[[141 138 124 117 132 116 117 125]
 [137 137 123 113 127 116 118 120]
 [132 137 123 107 122 117 121 116]
 [134 121 132 152 141 135 129 146]
 [147 125 130 157 150 130 122 152]
 [122 118 132 145 130 139 136 137]
 [127 138 125 102 117 118 124 111]
 [131 120 130 152 138 136 130 144]
 [128 136 123 106 119 118 123 113]]
|
[[137 137 123 113 127 116 118 120]
 [134 121 132 152 141 135 129 146]
 [122 118 132 145 130 139 136 137]
 [131 120 130 152 138 136 130 144]]

[[135 154 141]
 [128 118 129]
 [129 131 128]
 [130 136 131]]
|
[[128 118 129]
 [130 136 131]]

[[132 141 141 122 125 122 101 116 134 146]
 [122 143 113 157 150 131 137 154 116 112]
 [122 144 144 104 134 116 110 114 138 148]
 [133 137 138 127 126 124 113 127 136 134]]
|
[[122 143 113 157 150 131 137 154 116 112]
 [133 137 138 127 126 124 113 127 136 134]]

[[131 112 114 134 134 124 138 123 130 118 131]
 [119 147 116 129 111 136 139 125 120 139 115]
 [122 130 154 127 117 131 147 142 123 131 120]
 [118 156 112 131 111 137 115 118 119 145 116]]
|
[[119 147 116 129 111 136 139 125 120 139 115]
 [118 156 112 131 111 137 115 118 119 145 116]]

[[132 130 127 127 127 125 117 123]
 [135 147 134  99 129 135 118 139]]
|
[[135 147 134  99 129 135 118 139]]

[[147 102 142 142 141 114 109 121 109 130 128]
 [142 119 138 135 124 128 125 131 103 119 147]
 [130 132 127 123 146 122 104 139 129 106 142]
 [114 119 133 125 148 153 140 123 115 136 136]]
|
[[142 119 138 135 124 128 125 131 103 119 147]
 [114 119 133 125 148 153 140 123 115 136 136]]

[[124 118 142 128 132 138 113 110 121 143 113 142]
 [129 134 113 125 126 121 142 154 132 117 138 121]
 [133 137 114 122 122 121 141 140 136 114 141 120]
 [135 139 114 121 119 120 136 138 138 118 140 120]
 [123 118 143 132 133 138 115 112 120 141 116 138]
 [114 119 135 146 143 139 124 136 115 135 123 136]
 [125 118 141 130 132 138 113 109 122 142 117 141]
 [121 119 141 136 134 136 118 115 120 140 116 139]]
|
[[129 134 113 125 126 121 142 154 132 117 138 121]
 [135 139 114 121 119 120 136 138 138 118 140 120]
 [114 119 135 146 143 139 124 136 115 135 123 136]
 [121 119 141 136 134 136 118 115 120 140 116 139]]

[[121 129 131 135 130 126 135]
 [133 128 125 129 102 129 120]
 [114 133 139 141 128 126 143]
 [120 128 127 141 125 126 138]
 [138 144 136 130 120 130 133]
 [142 134 126 125 141 129 126]
 [131 145 139 137 123 128 141]
 [143 146 138 131 141 129 143]
 [114 125 139 125 102 130 125]
 [132 125 125 127 112 127 120]]
|
[[133 128 125 129 102 129 120]
 [120 128 127 141 125 126 138]
 [142 134 126 125 141 129 126]
 [143 146 138 131 141 129 143]
 [132 125 125 127 112 127 120]]

[[136 134 125 132 150 135 130 134 147]
 [121 122 130 124 109 122 127 122 112]]
|
[[121 122 130 124 109 122 127 122 112]]
---
[[134 122 129 126 121]
 [118 149 137 131 131]
 [135 130 113 104 138]
 [123 124 118 134 135]
 [135 117 127 125 115]
 [120 132 128 127 133]
 [139 128 124 124 135]
 [133 131 123 118 135]]
|
[[121 126 129 122 134]
 [131 131 137 149 118]
 [138 104 113 130 135]
 [135 134 118 124 123]
 [115 125 127 117 135]
 [133 127 128 132 120]
 [135 124 124 128 139]
 [135 118 123 131 133]]

[[129 134 123 128 112 134 126 129 120 120 129 128 143 123 126 137]
 [105 126 123 128 128 129 128 130 134 126 128 120 117 119 129 130]
 [123 136 126 130 110 107 129 127 120 130 128 131 115 146 128 129]
 [116 130 118 127 152 106 124 128 125 128 122 115 139 116 134 123]]
|
[[137 126 123 143 128 129 120 120 129 126 134 112 128 123 134 129]
 [130 129 119 117 120 128 126 134 130 128 129 128 128 123 126 105]
 [129 128 146 115 131 128 130 120 127 129 107 110 130 126 136 123]
 [123 134 116 139 115 122 128 125 128 124 106 152 127 118 130 116]]

[[129 116 137]
 [119 123 139]
 [147 127 113]
 [118 151 115]
 [127 148 114]
 [138 138 116]
 [111 129 139]
 [105 142 135]
 [125 115 139]
 [147 131 113]
 [111 129 137]
 [142 136 114]]
|
[[137 116 129]
 [139 123 119]
 [113 127 147]
 [115 151 118]
 [114 148 127]
 [116 138 138]
 [139 129 111]
 [135 142 105]
 [139 115 125]
 [113 131 147]
 [137 129 111]
 [114 136 142]]

[[136 152 127 118 149 127]
 [129 154 136 123 137 127]
 [126 141 134 126 131 129]
 [129 142 137 135 129 131]
 [124 141 124 124 128 118]
 [128 131 135 126 118 128]
 [125 137 135 125 122 122]
 [134 124 129 131 118 123]
 [140 119 136 129 114 119]
 [131 112 138 131 117 117]
 [130 109 141 131 114 119]
 [133 108 134 125 110 126]]
|
[[127 149 118 127 152 136]
 [127 137 123 136 154 129]
 [129 131 126 134 141 126]
 [131 129 135 137 142 129]
 [118 128 124 124 141 124]
 [128 118 126 135 131 128]
 [122 122 125 135 137 125]
 [123 118 131 129 124 134]
 [119 114 129 136 119 140]
 [117 117 131 138 112 131]
 [119 114 131 141 109 130]
 [126 110 125 134 108 133]]

[[135 133 150 116 127]
 [131 126 136 138 136]
 [122 136 131 122 120]]
|
[[127 116 150 133 135]
 [136 138 136 126 131]
 [120 122 131 136 122]]

[[136 118 121 140 126 123 130 135 116 132 119 133 137 131]
 [112 121 125 108 127 125 128 120 130 101 140 108 119 123]
 [140 131 133 141 130 127 131 131 121 142 120 138 134 134]
 [137 130 141 135 135 120 131 124 120 128 127 129 120 140]
 [123 127 144 117 136 120 136 113 115 110 144 110 117 135]]
|
[[131 137 133 119 132 116 135 130 123 126 140 121 118 136]
 [123 119 108 140 101 130 120 128 125 127 108 125 121 112]
 [134 134 138 120 142 121 131 131 127 130 141 133 131 140]
 [140 120 129 127 128 120 124 131 120 135 135 141 130 137]
 [135 117 110 144 110 115 113 136 120 136 117 144 127 123]]

[[133 136 138 135]
 [116 140 139 114]
 [141 123 120 138]
 [119 139 142 123]
 [113 143 151 117]
 [125 127 125 120]]
|
[[135 138 136 133]
 [114 139 140 116]
 [138 120 123 141]
 [123 142 139 119]
 [117 151 143 113]
 [120 125 127 125]]

[[110 136 134 129 129 149 127 137 100]
 [111 146 134 151 136 138 156 108 109]
 [150 119 157 128 122 138  99 112 132]
 [137 107 132 102 155 144 142 119 118]]
|
[[100 137 127 149 129 129 134 136 110]
 [109 108 156 138 136 151 134 146 111]
 [132 112  99 138 122 128 157 119 150]
 [118 119 142 144 155 102 132 107 137]]

[[142 122 145 140 143 122 112 109 144 138 138 136 138]
 [121 137 139 124 141 113 116 112 124 120 128 135 133]
 [126 123 123 121 130 105 119 143 126 117 117 108 111]
 [120 147 138 136 123 148 132 105 130 141 150 130 132]
 [156 143 120 152 116 151 148 153 152 153 143 136 138]
 [115 151 142 114 130 148 148 118 115 124 149 125 121]]
|
[[138 136 138 138 144 109 112 122 143 140 145 122 142]
 [133 135 128 120 124 112 116 113 141 124 139 137 121]
 [111 108 117 117 126 143 119 105 130 121 123 123 126]
 [132 130 150 141 130 105 132 148 123 136 138 147 120]
 [138 136 143 153 152 153 148 151 116 152 120 143 156]
 [121 125 149 124 115 118 148 148 130 114 142 151 115]]
